Each path is a new rotation, seen through one point. The rows after it are directions, each followed by how far the rotation turns it, in degrees a step (0 if it stays put).
Each turn is a multiple of 5 degrees from 10 to 175, or 0.
Each row of a path follows its step; steps can be skipped.
path 1
step 0: [  0  -5   1  -2  14  11 -14  -5   0 -13  17   9   5  10  33  20 -21   3
   6   0   3  -3  -7 -11  -6   6  16  -3  -3 -11  20   8  -2   3  10 -11
  -5  -8  -1  11   5  20  14]
step 1: [-14 -28   4  -6   4  -7  -2  -1  -4 -25   5  -8   3  19  -6   4 -13  -1
   4  -1  18  15  -2 -16 -13   6   9 -23  -3   8  -9   6  13   8  -3 -10
 -11 -16  -4 -11   5  10  11]
step 13: [ 16  -2   0 -16  20  -9  19   6 -21  19   8  -7  10  -1   8   4  25 -13
  -2 -18  -6  -5  -6   2   9  15  -4  -1 -11  -8   9   8  -4  -4 -16  -9
   3 -13   1   6  17   9   2]
step 19: [  9  -6 -20  -4  16   3  -5 -18  -5   6  13  -7  18  -3  -2   8   7  12
  11  24   0  -7   6  -2 -22  13  -4 -24   0 -12  17 -11   1   4   3  -8
   1   3  -7  -1  23   3 -10]
step 21: [ -3   1 -11   9   2  -3   0  19 -20  -5   7   3  -5  -5 -13   6  17  15
  -1 -21   1  26  19 -27 -15  -8  -9  -6   5   0  12  -5   3  -6 -12 -12
 -10  -4   3   7   1 -10  10]
step 24: [  6   4  28   7   6 -14 -12   3  14   9  -3   9 -10   2  -3   2 -12   6
  -1  -1  19  -2  20  16  -7  -4  -3 -19   5   9  11  13   1   6  12   0
 -18 -15  -9  10 -11  24  -4]
step 27: [  6  14  -9   0   4   4   2  11  -6   0  -6 -12 -16 -16 -11   2   0 -13
  -1  13  13  -7  -5   1  -4   8   7 -19   4   1   2 -30  -9   6 -17 -21
 -15   3  18  12 -13 -16   7]
step 29: [ 22  10 -11  10   7   8  11  17 -32  14 -10   8  18 -20   3   1   5  -6
  -3 -13 -17 -15  11  10  10   1 -15   0  -2 -12   8  -3  -3  11  -2   4
  -2   0  -8   1  -2  12   2]
Speeds:
[-2 -1  5  1  2 -4  2  3  6 11  0  0 -2  5 -2  2 -1 -4 -2 -1  2  3 -5 -2
  4  1  1  0  3  2  3  2  4 -5 -3  1 -3  4 -6  0  3  0  6] => 35
[-2  2 -8 -7 -1 -2  6 -5  1  2  2  0  2 -2 -1 -4 -4 -5 -4  4 -1 -1  0 -3
 -5 -5  0 -9 -2  2 -1  0 -1  1  0  5 -4  3  2  2  1 -3  2] => 45
[ 2 -1  1 -4  3  5  0  2 -5  0 -1  1  0 -3 -6  3 -1  0 -1  1  0  2 -3  7
  0 -6  8  0  4  2 -5 -1  0  1  0  3  1 -8 -7 -3  4 -2  3] => 115
[-4 -5  3  0  3  0 -4 -1  3 -4 -4 -2  4 -1 -5 -3  0 -4  6  2  1  0  0 -6
  4  3  4  0  3  2 -9 -4  3  3 -1  6  4  6  2  1  2  3 -3] => 135
[-4  6  2 -3  3 -4  2  2 -4 -2 -4  2  2  0  2 -5  3 -1  8 -4  1  1 -3 -1
 -6  2 -1  0  1 -3 -3  1 -1 -9  3  2 -2 -1 -8  3 -1 -3 -4] => 40
[ 0  3  1  3 -1  0 -3 -2 -5  4 -2  3 -2 -1  0 -2  7 -8 -5 -1  6 -3 -4  5
  6 -2 -3 -2 -4 -6 -6 -3  1  0  4  0 -3  0  4  1 -2  1  2] => 20
[ 0 -1 -7  1  0  1  1 -1 -3  3  0 -4 -3 -5 -1  2 -3  0  0  4 -1  5 -4  0
  1  0 -1  6 -1 -7  3  1  0 -3  1  6 -2  2 -2 -2  3  8 -9] => 110
path 2
step 6: [  5   1   3   7  28  10  -5  15   0  10  -1   5  -7   4   0   6 -11 -10
  -8  -3   4   9  -2  17  -4 -12   7   2   8  14   8   5  28 -25   1 -17
 -20   2  18  16   6 -13   8]
step 12: [-17  12 -16 -14  19   6  -7  10  11   7  -7 -15   7  13  -1  -1 -17   0
  -7 -19   7  -7  12  10   1 -20 -21   5 -11   1   2   3   8  -1 -16  11
  10  26   2  13   5  -7  -3]
step 13: [ -9   6  23  -4  11 -12  -6 -16  -4 -12 -11 -13   0   2  19  -6   2 -14
  -3   6  -5  -1  -3   2   1  13  -4 -10 -10  -8 -19   7  -1  -9 -35   2
 -16   8  -8 -10   9 -21   2]
step 15: [ 17   6  -8  -2  -5  13  23 -22  -4   7   6  11   3  13  -2  -6  -1  -7
  -5  27  -3 -12  -9 -15   1  12 -14   2   7   4   8   1   1  -2  -4   3
  12  20   0   6   3  33  -4]
step 18: [-11   5  -4 -13   7   3   8  16   5   4   4  16   4   4  -2  14  -4 -12
  12   6  10 -25  -4   8  12 -12   3  22   3   5  -6  13  30   0  14   2
 -20   6   0  -5   4 -17 -18]
step 22: [ -4  12 -13  -8   7  -5 -18  -7   2 -25   4  -8 -18  -1  -6   8   3   4
  14   2  11 -16  -1  -7 -10  10  -1 -12  13  14  14   1 -11  12  11 -10
  -1 -27  17  -4  10  19   8]
step 26: [ -1  -6   6  -2  12 -12  22 -14 -14   2  -7  -4  -9   0  22 -10  -5 -11
 -12  -5  -2  14  -9  12 -27  10  13 -22  -1  -6 -13 -11  -4  12 -16  -5
 -12  -9 -14  11  -6  -5   5]
step 27: [  8  10   2  14 -19  -1  31 -12  -7   8  -2   5   9  -7   1   6 -12   4
  14   1  13   5 -16 -23  10  16   6  -5   3  -7  -7 -23  -8   5   4   6
  22   2   8  20  11   0   0]
Speeds:
[-3  0 -2  1  5 -5  4  0  2 -5 -1  1  5  1  6  7  4 -3  9  0  6 -1  0  7
 -4  3 -2  1  2 -2 -3  0 -6 -1  0 -1 -3 -3  0  0 -2 -1 -1] => 85
[-1  2 -3 -5 -1  2 -1 -5  5  0 -7  5  6 -4 -2  0  0  0  0  4  1  3  2  2
  0  0 -4  8  4 -4  1 -1  7  7  3 -1  4 -2 -2 -2  2  2 -1] => 110
[-5 -5  1 -2  0  1  5  3  5  5 -1 -2 -5 -1  1  0 -1 -1  1 -4 -2 -6 -3 -1
 -2  2 -3 -1  5 -7  9  6  2 -3 -4 -1  3 -3  2 -1  1  3 -4] => 110
[ 3  0  1 -1 -3  0 -7  3  2 -3 -2  2 -1 -2 -4  1  4  0  1 -2 -4  6 -3  2
  0  5 -4 -7 -2  5  1  3 -3  0 -2 -4  5 -8 -2 -4 -1 -4 -5] => 125
[ 0 -4 -3 -4 -3  2 -1  5 -3  1 -4 -4  0 -1  2 -1 -3  0  5  0  3  7  1 -4
  1 -4 -2 -3  2  0  0 -3  1  1  1 -3 -9 -1  8 -7 -3  4  1] => 25
[-8  7  2  1 -4 -2  0  2  3  0  8  1  6  1  1  0  1 -3 -2  1  3 10 -5 -2
 -2 -3  0 -3  0 -2  0  6  1  2 -5  2  1  5  1 -1  1  4  2] => 20
